In the data rows, 128 means zero.
Two rows play each game, the first against the second. How much does the first row win by? 20 is about a draw, 40 a big win and 0 a big loss. Wins can go round in a circle: one row can beat a second, the second a third and the third the first. Each row has two weighted sums of its numbers, A and B, taken from their middle values. A row wins by its A times the other's B, less its B times the other's A.
[114 118 130 135 111 110 153 131 118 132 102  85 133 158 143 173 165]
[170 118 105 124  99 118 126 107 145 129 120 121 139 111 107 130 118] -> 9
[116 114 128 136 113 108 154 132 119 127  96  86 134 157 144 172 163]
[167 113 108 123  97 112 123 104 140 130 118 121 138 110 105 132 128] -> 14
[169 116 106 125  99 117 123 106 144 128 120 121 137 111 105 130 123]
[168 115 106 127  98 116 123 105 145 127 119 120 137 111 107 130 124] -> 19
[172 116 107 127 102 118 124 106 145 127 121 122 140 110 105 130 126]
[168 115 107 126  99 117 122 105 145 128 121 120 137 112 105 130 123] -> 21
[168 116 107 126  98 117 123 106 144 129 121 120 137 111 105 130 123]
[169 115 108 123  98 115 124 106 145 127 120 120 135 111 108 129 124] -> 18
[166 117 109 126  98 120 124 106 143 126 121 121 140 110 101 131 121]
[168 116 107 126  99 117 123 105 144 128 120 120 138 111 105 130 122] -> 17
[168 116 105 127  98 116 122 105 144 128 121 121 138 110 106 129 123]
[167 116 108 126  98 117 123 104 144 128 124 120 136 111 106 132 123] -> 22
[168 115 107 125  98 116 124 106 145 129 122 121 137 111 105 132 121]
[168 115 106 126  99 116 124 105 145 128 119 121 138 111 106 130 123] -> 18
[170 116 104 126 100 114 121 106 145 129 117 123 136 109 107 125 122]
[168 116 107 127  99 117 123 105 144 128 120 120 139 111 105 130 123] -> 23
[167 113 107 121  97 117 125 106 143 130 121 120 135 112 105 128 123]
[168 115 107 126  99 118 123 105 144 130 120 119 139 112 105 129 124] -> 21
[167 115 106 125 100 116 121 105 144 129 118 119 137 112 102 128 123]
[168 116 107 126  99 116 123 106 144 127 121 121 137 111 105 131 123] -> 20
[168 115 107 127  98 119 124 107 144 127 121 120 139 112 104 133 122]
[168 116 107 126  99 116 122 105 144 128 120 121 137 110 105 130 123] -> 19
[169 115 110 129  98 119 121 104 143 130 122 120 137 112 105 132 123]
[168 114 111 120 100 118 124 101 143 128 122 119 137 109 105 133 124] -> 19
[114 113 128 137 114 107 158 137 118 128  99  88 136 155 146 170 166]
[116 114 128 136 113 108 154 132 119 127  97  86 136 156 145 172 164] -> 22
[161 114 150 126 125 132 113 103 163 130 165 114 104 134 114 142 114]
[163 114 153 123 125 129 114 105 164 132 164 116 102 134 114 143 115] -> 17
[162 114 152 124 125 129 113 102 163 129 165 116 102 133 112 144 116]
[128 130 133 137  78 118 122 149 142 138 147 123  95 132 150 167 139] -> 1
[163 113 152 124 125 129 114 105 164 131 163 116 102 134 113 145 115]
[159 113 154 120 122 129 112 107 164 132 162 112 106 131 114 148 115] -> 11
[163 113 153 123 125 131 114 104 163 131 165 116 103 134 114 144 114]
[161 112 155 125 127 130 113 107 164 130 165 117 101 136 116 145 115] -> 22
[117 114 127 135 113 107 153 132 120 128  95  86 134 156 145 171 163]
[160 113 154 126 123 135 116 100 162 129 169 117 100 131 117 146 116] -> 23
[115 115 128 136 113 108 154 134 120 128  96  86 135 156 144 172 164]
[116 114 129 136 113 107 153 133 120 127  97  87 136 156 144 172 164] -> 21
[113 116 129 138 114 106 153 134 119 128  99  89 135 156 148 173 169]
[168 115 107 127  98 117 124 104 145 130 123 120 134 112 105 129 124] -> 15
[117 115 127 135 114 104 152 133 119 129  97  85 134 157 145 171 164]
[168 116 107 126  98 118 123 106 145 127 120 121 138 111 105 132 123] -> 13
[172 116 107 123  99 118 124 105 141 131 117 118 134 111 104 131 122]
[115 114 130 133 112 107 153 131 119 129  98  87 136 157 146 171 165] -> 23
[168 116 106 125  98 117 123 105 144 128 121 121 137 111 105 130 122]
[116 114 129 136 114 107 154 133 119 127  96  86 136 156 144 172 164] -> 26
[115 113 129 137 114 103 156 135 120 132  96  86 133 154 143 173 163]
[163 112 152 124 125 129 114 105 162 130 165 116 101 133 113 144 115] -> 28
[162 112 151 124 127 129 115 104 165 129 162 118 105 134 112 146 114]
[163 111 154 125 124 130 113 105 163 131 162 117  99 134 114 145 117] -> 25
[117 115 129 136 114 108 156 134 121 126  97  87 133 158 144 171 162]
[164 114 153 124 126 130 115 105 163 132 164 116 103 133 114 143 113] -> 26
[125  84 139 137 106 123 138 146  99 111 129 129 140 127  97 137 165]
[131 130 128 138  80 119 124 150 144 138 149 123  98 134 148 169 139] -> 31
[125  86 141 138 106 125 136 144 102 111 131 127 140 129  95 138 169]
[126 147 141 168 111 136 137 158 136  95 141 115 147  92 129 139 149] -> 27
[108  82 136 123 148 148 130 134  93 133 130 141 145 143  93 104 164]
[108  81 138 124 148 146 132 134  92 133 129 143 146 144  97 104 167] -> 15
[109 162 122 151 136 112 134 129 124  79 135 146 151  79 141 126 134]
[108 161 121 152 135 112 132 129 124  79 136 147 152  79 142 127 136] -> 20
[105 164 122 153 134 114 135 127 125  81 131 147 152  79 138 127 135]
[108 161 121 152 136 111 132 129 123  79 135 148 151  78 141 125 134] -> 20
[105  96 131 128 121 104 134 121  95  85 135 148 154 112 101 123 162]
[121  99 175 121 141 144 141 171 104 127 123  99 136 131 115 116 164] -> 19
[125 169 162 139 152 156 139 173 130 126 122 107 129  97 161 116 137]
[122 168 162 140 151 157 140 173 129 126 122 103 129  96 160 123 135] -> 20
[126 144 149 127  99 130 125 168 149 153 144 106  87 133 169 155 131]
[120  98 175 115 139 143 139 169 103 129 119  98 131 129 119 111 168] -> 20
[121  98 175 121 139 144 142 170 102 126 120  99 136 131 115 116 164]
[116 148 128 115  83 122 127 150 131 156 161 142  82 139 144 141 103] -> 18
[126 145 152 126 100 131 124 166 150 153 142 106  90 134 169 155 131]
[114 133 147 121 143 125 155 148 119 145  86  74 125 155 166 155 152] -> 23
[146 136 147  96 152 141 123  92 135 155 163 146  80 141 107 112  78]
[114 133 149 121 143 125 155 148 119 144  88  74 125 155 167 156 154] -> 12
[114 132 148 122 144 125 154 147 118 144  86  74 125 156 166 156 151]
[ 94 136 121 103 136 111 168 124  98 148  89  99 123 174 137 144 125] -> 25
[156 136 176 107 161 148 122 124 156 152 146 105  91 133 144 124 104]
[162 132 121 137 162 145  86  98 157 127 142 157 124 135 124 117  88] -> 23
[126 143 104 152  88 124  99 154 153 130 140 149 113 137 161 151 117]
[161 130 119 140 163 149  88  98 155 124 140 160 125 131 126 116  85] -> 30
[162 132 120 141 162 147  86 101 154 119 142 157 125 133 124 117  87]
[161 132 122 138 162 147  88  98 156 126 141 157 123 134 126 116  84] -> 19
[126 143 105 153  89 125  98 154 153 132 139 148 113 136 161 152 117]
[126 146 100 157  90 125  98 155 150 132 142 149 115 134 161 154 116] -> 25
[161 132 121 138 162 147  86  97 156 125 141 157 125 134 126 116  86]
[161 131 121 137 164 145  84  99 156 124 141 156 119 135 121 123  88] -> 8
[160 130 123 138 161 146  87  99 158 128 141 159 124 134 125 117  84]
[161 131 122 136 161 145  87  94 156 128 139 160 127 133 127 116  86] -> 21
[161 132 121 138 161 147  87  98 157 126 142 158 125 134 126 116  86]
[160 133 121 137 162 148  88  96 157 124 140 158 126 134 126 117  86] -> 17
[161 135 122 139 165 147  85  99 156 124 136 158 126 132 130 115  89]
[106 132  95 149 141 118 133 127 113 116  68 111 162 162 158 155 144] -> 17
[111 127  96 149 140 119 132 131 115 118  69 111 164 165 155 152 145]
[114 126 102 152 146 117 131 125 120 116  65 112 158 164 161 153 140] -> 20
[160 131 120 135 162 150  88  98 156 123 140 157 128 135 126 115  85]
[126 142 103 156  86 131  97 150 150 132 137 149 114 140 159 150 115] -> 11
[126 143 105 154  88 126  98 154 154 132 138 149 113 136 162 152 117]
[124 141 102 150  87 125 102 157 154 130 136 144 110 136 157 146 116] -> 23
[160 132 122 137 161 148  87  97 158 126 141 158 124 134 126 117  86]
[126 142 105 153  89 125  98 154 154 131 140 148 113 136 162 152 116] -> 10
[127 143 104 153  88 125  99 154 154 131 139 150 112 136 161 151 117]
[106 100 139 106 127 133 148 135  71 129 135 155 127 138  74  99 131] -> 23
[121  95 114 153 136 141 112 143  94  96 109 161 171 131  98 109 148]
[120  94 112 154 137 140 114 140  96 103 110 165 172 131  97 107 150] -> 21
[125 143 106 155  89 123  98 153 154 130 138 147 113 136 161 153 115]
[109 100 144 109 127 133 148 141  70 127 137 154 130 142  74 106 133] -> 27
[104 100 138 105 130 131 144 136  72 129 138 155 126 138  72 102 130]
[104 104 143 105 129 132 146 135  72 126 137 157 126 137  72  98 133] -> 21
[106 100 140 106 127 131 146 135  71 129 134 155 126 138  73  98 132]
[107 101 138 108 127 133 146 134  71 125 139 154 130 136  72 101 134] -> 20
[106 100 138 107 128 131 148 137  71 130 136 155 127 137  73  99 131]
[106 102 140 104 127 133 147 136  69 127 135 155 127 137  74  98 134] -> 20
[106 101 135 106 124 136 145 136  72 127 138 158 125 134  72  98 137]
[102 182 129 123 145 149 150 150 104 122 139 150 118  94 112  95  98] -> 22
[103 183 134 130 144 150 147 149 103 122 141 155 122  94 117  94  96]
[104 182 133 129 144 149 149 147 103 122 141 153 125  95 116  92  95] -> 24
[107 100 140 106 128 133 146 137  71 129 135 155 126 138  72 100 130]
[106 100 141 107 129 133 146 136  73 128 135 154 127 136  73  97 131] -> 21
[104 182 133 130 145 151 148 147 103 121 142 153 125  95 116  93  95]
[105 182 131 129 144 149 149 150 103 121 141 155 126  97 117  92  95] -> 22
[104 182 134 130 144 150 148 147 103 122 142 154 126  96 117  92  94]
[104 100 141 109 126 134 151 135  74 130 138 156 127 139  74 100 132] -> 23
[103 181 132 133 147 159 146 140 108 122 140 162 130 100 111  93  93]
[107 102 139 104 127 131 146 135  75 129 136 157 128 137  73  96 132] -> 19
[103  99 140 106 129 134 146 134  72 128 137 157 126 137  75  98 131]
[103 187 135 132 144 153 146 146 101 131 139 156 129 100 116  93  99] -> 17
[103 182 132 131 144 149 147 146 103 122 141 155 125  95 117  91  93]
[105 100 140 105 128 133 147 136  72 130 135 155 127 137  74  98 131] -> 23
[105 101 140 107 128 133 147 136  72 129 135 155 127 137  73  98 131]
[106 101 138 106 129 133 148 134  70 130 138 156 130 138  74  98 131] -> 21
[106 100 139 106 128 132 147 135  72 129 136 154 127 137  73  99 131]
[120  98 176 121 140 144 142 170 102 127 121 100 136 131 115 116 164] -> 20
[121  98 174 122 142 144 142 170 105 125 120  99 137 132 115 116 163]
[121  97 175 121 139 144 141 171 103 127 121  99 136 131 116 116 164] -> 20
[108  95 133 127 122 101 134 122  94  86 134 148 156 111 101 126 163]
[108  97 128 129 122  99 134 122  96  84 133 148 154 113 100 125 160] -> 16
[122  98 175 120 139 143 143 172 102 127 120  99 136 131 115 118 163]
[123 167 162 142 151 157 139 174 131 127 122 104 131  97 158 119 134] -> 20
[124 103 177 120 138 147 146 171 103 123 116  95 134 133 116 116 161]
[124 166 168 142 151 156 142 170 131 125 123 102 132  98 156 122 136] -> 18
[120  98 175 120 139 142 140 172 105 127 121 101 136 131 115 117 165]
[119  99 173 122 140 143 143 171 102 125 119  98 134 130 116 114 165] -> 20
[122  99 179 122 140 139 142 168 100 123 119  98 137 132 113 119 161]
[121  96 176 125 140 144 144 171  99 131 122  97 129 130 117 117 162] -> 23
[120  98 176 121 140 144 141 170 102 126 120  99 137 131 116 116 164]
[106 100 139 106 127 134 146 135  71 128 136 154 127 138  73  99 132] -> 20
[123 168 162 143 153 158 140 173 128 124 122 104 128  98 160 119 135]
[125 166 162 144 152 158 136 172 129 129 124 100 129  96 156 120 136] -> 21
[122 167 163 142 152 157 139 173 130 125 121 103 129  98 159 121 135]
[125 166 163 144 155 157 139 172 128 125 123 103 128  97 159 122 133] -> 25
[121  97 175 122 141 141 143 171 102 126 122 100 136 130 117 114 162]
[104 182 133 131 144 150 148 147 102 122 142 154 124  96 115  92  95] -> 13
[105 182 137 130 147 153 149 146 101 122 142 155 126  95 119  94  91]
[103 182 134 130 144 150 148 147 103 122 142 154 125  95 117  93  95] -> 21
[122 169 165 148 151 150 136 172 131 126 126 103 121  99 162 120 134]
[124 168 163 147 153 158 143 169 130 120 121 102 130  97 158 123 137] -> 6
[123 168 163 144 152 157 138 172 129 125 121 101 127  97 157 120 134]
[104 183 134 128 145 150 147 148 102 120 142 155 124  97 117  91  97] -> 30
[110 126 134 123  96 133 117 152 156 159 158 125  96 152 151 137 135]
[109  96 127 129 121  97 134 121  99  84 134 145 152 113 102 124 163] -> 5
[110 166 122 148 136 114 132 130 121  79 132 144 151  78 144 127 135]
[107  97 128 130 121 100 133 119  96  83 132 147 156 115 102 125 159] -> 21
[108  97 128 130 122  97 133 122  96  83 133 149 153 114 100 124 160]
[108  81 137 124 148 148 132 133  92 134 130 142 146 143  96 104 166] -> 39
[108  82 140 122 148 144 132 130  91 138 129 141 146 144  94 106 167]
[108  82 138 123 148 147 132 133  91 133 129 143 145 143  94 104 166] -> 18
[108  81 137 124 148 147 132 133  91 134 129 143 146 143  96 104 167]
[108 162 122 153 135 111 132 129 123  78 135 147 150  78 142 127 133] -> 16
[108 162 119 154 133 112 132 131 124  79 136 147 150  80 140 126 134]
[110 162 121 150 135 110 132 128 123  77 136 147 153  80 140 127 137] -> 20
[107 163 122 153 136 113 136 131 122  79 136 147 150  79 140 127 133]
[109 162 121 152 137 113 129 129 127  80 138 148 152  80 140 126 134] -> 20
[108  98 132 134 124 101 132 120  94  80 130 142 156 117 103 123 163]
[105 160 121 154 136 107 133 128 128  73 134 150 145  84 144 126 134] -> 20
[108  98 129 130 121 100 136 123  94  83 134 145 154 115 100 124 161]
[108 101 131 128 121  92 140 125  96  88 130 148 160 117 103 119 159] -> 21
[107  96 129 131 122  98 135 123  96  84 133 148 154 114 100 125 161]
[115 140 120 133  84  95 119 135 147 119 154 138 103 121 157 159 130] -> 18
[ 99 125 111 130 127  80 153 114 116 104  94 104 146 145 155 163 156]
[144 130 137 114 145 102 107  80 157 105 165 146 116 117 123 130 102] -> 11
[ 98 125 116 128 127  80 153 111 118 102  97 103 142 145 155 163 157]
[114 133 148 121 143 126 156 148 119 144  86  74 125 155 166 156 153] -> 17
[114 131 146 122 143 127 156 148 120 146  87  74 125 155 167 155 152]
[115 132 148 122 144 125 156 147 119 145  86  74 125 156 166 156 153] -> 21
[175 131 126 107 124 129 123 120 153 146 109  96 134 107 124 107 110]
[113 132 148 121 143 125 156 148 119 145  86  74 125 155 165 156 153] -> 20
[114 133 149 123 143 125 156 147 120 145  85  74 125 155 166 155 152]
[ 93 135 123 104 135 109 171 123  97 149  89  98 123 172 138 145 126] -> 24
[ 96 135 123 103 138 104 175 118  98 141  86 106 121 173 135 148 124]
[167 129  80 136 124 128 104  99 140 122 105 149 157 110 114 112 101] -> 21
[168 128  82 136 124 129 103  99 140 123 102 151 155 110 113 109 100]
[110 127  97 150 142 118 135 129 116 120  68 112 163 164 158 152 144] -> 19
[167 129  81 135 124 129 103 100 141 123 101 151 156 111 113 109 101]
[167 129  79 135 124 128 106 102 140 123 101 155 154 109 112 109 100] -> 21
[168 130  80 137 124 130 106  99 139 123 101 149 156 111 115 109 100]
[167 129  81 135 124 129 102  99 140 124 101 150 156 110 113 110 100] -> 23
[168 129  82 138 124 128 100  99 139 124 101 150 154 110 114 108 101]
[170 128  82 134 125 131 105 102 140 125 102 149 156 112 114 107 100] -> 24
[168 129  80 135 124 129 103 100 141 123 102 150 154 110 113 109 101]
[166 127  83 139 125 128 104 101 139 123 105 153 157 109 113 108  98] -> 18
[168 129  81 136 124 129 102 100 140 123 102 149 155 110 113 109 101]
[168 129  81 135 124 129 103  99 140 124 102 151 156 110 113 109 101] -> 21
[167 129  81 134 124 128 101 100 141 124 101 150 155 110 115 109 102]
[168 128  81 137 124 129 103 100 140 123 101 153 154 110 114 109 102] -> 20
[167 129  84 142 125 132  98  96 137 126 100 151 157 115 108 113 101]
[168 129  81 135 124 130 104 100 139 124 102 152 157 111 113 110 100] -> 18
[168 129  81 135 124 129 103 100 141 123 102 151 155 110 113 109 101]
[109 129 100 151 139 118 142 127 114 114  75 109 165 163 158 154 144] -> 16
[109 128  97 150 143 117 134 129 116 119  69 111 162 164 158 152 144]
[110 128  97 150 143 117 135 129 115 119  67 111 162 164 158 153 142] -> 20
[110 127  98 150 143 119 135 131 118 120  69 113 163 166 158 154 140]
[160 131 120 137 161 147  87  97 157 125 140 159 125 134 125 116  87] -> 21
[160 131 121 137 162 148  88  96 157 124 141 157 123 132 127 117  84]
[160 136 121 139 163 149  85  98 156 122 137 157 124 133 126 115  88] -> 21
[108 129  96 150 143 118 135 127 117 119  68 115 162 165 159 153 138]
[110 128  98 150 142 118 134 129 116 120  67 112 162 164 159 152 144] -> 20
[110 129  98 152 144 119 137 127 114 119  69 111 162 165 159 150 142]
[110 126  99 146 143 113 135 130 115 120  69 108 162 163 160 153 140] -> 18
[160 132 120 137 161 147  88  96 155 125 141 161 126 135 126 117  85]
[110 127  97 147 139 123 136 128 116 121  67 111 166 164 157 153 142] -> 15
[125 141 107 154  89 126  96 155 155 131 139 148 111 135 162 152 118]
[120  94 113 154 136 141 111 142  93  98 111 162 171 131  98 108 148] -> 21
[122 166 109 173 149 155 111 148 119  95 109 163 165  97 141 111 124]
[126 144 105 152  88 126  97 154 152 131 138 148 114 135 162 151 117] -> 23
[145 139 145  94 152 140 123  93 133 155 162 151  82 139 106 110  75]
[115 148 126 115  84 120 127 148 136 157 159 142  79 141 143 142 105] -> 9
[106 101 139 106 129 132 151 134  72 128 130 160 131 138  74  97 131]
[116 148 126 114  85 120 128 148 136 157 160 143  78 140 143 144 104] -> 24
[126 143 105 152  88 125  99 154 153 131 140 148 113 137 161 152 116]
[127 143 105 153  88 126  98 153 153 130 138 148 112 136 162 151 117] -> 20
[125 145 109 152  88 128  95 156 152 126 137 144 108 136 161 152 123]
[126 143 106 152  88 126  98 154 153 133 139 148 112 136 162 151 117] -> 16
[124 139  98 155  86 124  96 152 148 133 137 154 110 133 163 150 114]
[126 143 106 152  89 123  97 156 152 135 140 143 114 137 162 152 119] -> 25
[129 141 105 148  86 121  95 151 152 127 137 154 113 133 160 151 114]
[158 133 121 136 162 148  86  99 157 128 141 158 124 134 127 117  83] -> 35
[126 143 104 149  88 125  96 152 153 132 137 148 113 137 162 151 116]
[116 114 127 135 114 108 155 133 119 128  97  86 135 156 145 172 164] -> 13
[142 110 145 110 170 154 112  95 145 157 156 136 109 148 116 108 114]
[142 111 145 110 170 156 111  94 145 158 157 137 108 147 116 107 113] -> 21
[142 111 145 109 170 153 112  95 146 157 157 137 110 148 116 108 114]
[141 110 145 110 171 155 110  95 146 157 155 136 108 147 115 109 114] -> 23
[100 107 125 122 152 128 152 123 109 147  92  99 142 171 143 141 163]
[142 111 145 109 171 155 111  95 146 157 156 137 108 147 116 108 114] -> 22
[141 110 145 110 170 154 111  94 145 156 157 137 109 147 115 108 113]
[141 110 143 109 173 151 112  96 144 159 156 135 110 147 117 108 112] -> 18
[143 111 145 109 170 157 112  96 145 154 155 139 108 149 114 108 114]
[ 98 109 123 122 153 128 151 122 111 149  92 100 141 172 145 141 161] -> 17
[ 97 107 121 122 153 127 150 124 110 149  94 102 142 172 143 137 160]
[ 99 109 123 122 152 128 151 123 111 149  93  99 142 171 145 141 162] -> 26
[ 98 108 121 122 153 127 151 122 109 150  92 101 143 171 144 141 163]
[ 99 109 124 122 153 127 151 122 110 149  93  99 142 171 145 141 162] -> 18
[ 98 108 124 122 152 128 150 122 109 150  94  99 141 172 145 140 161]
[ 99 109 123 122 153 128 152 122 110 148  93 100 142 172 145 140 161] -> 21
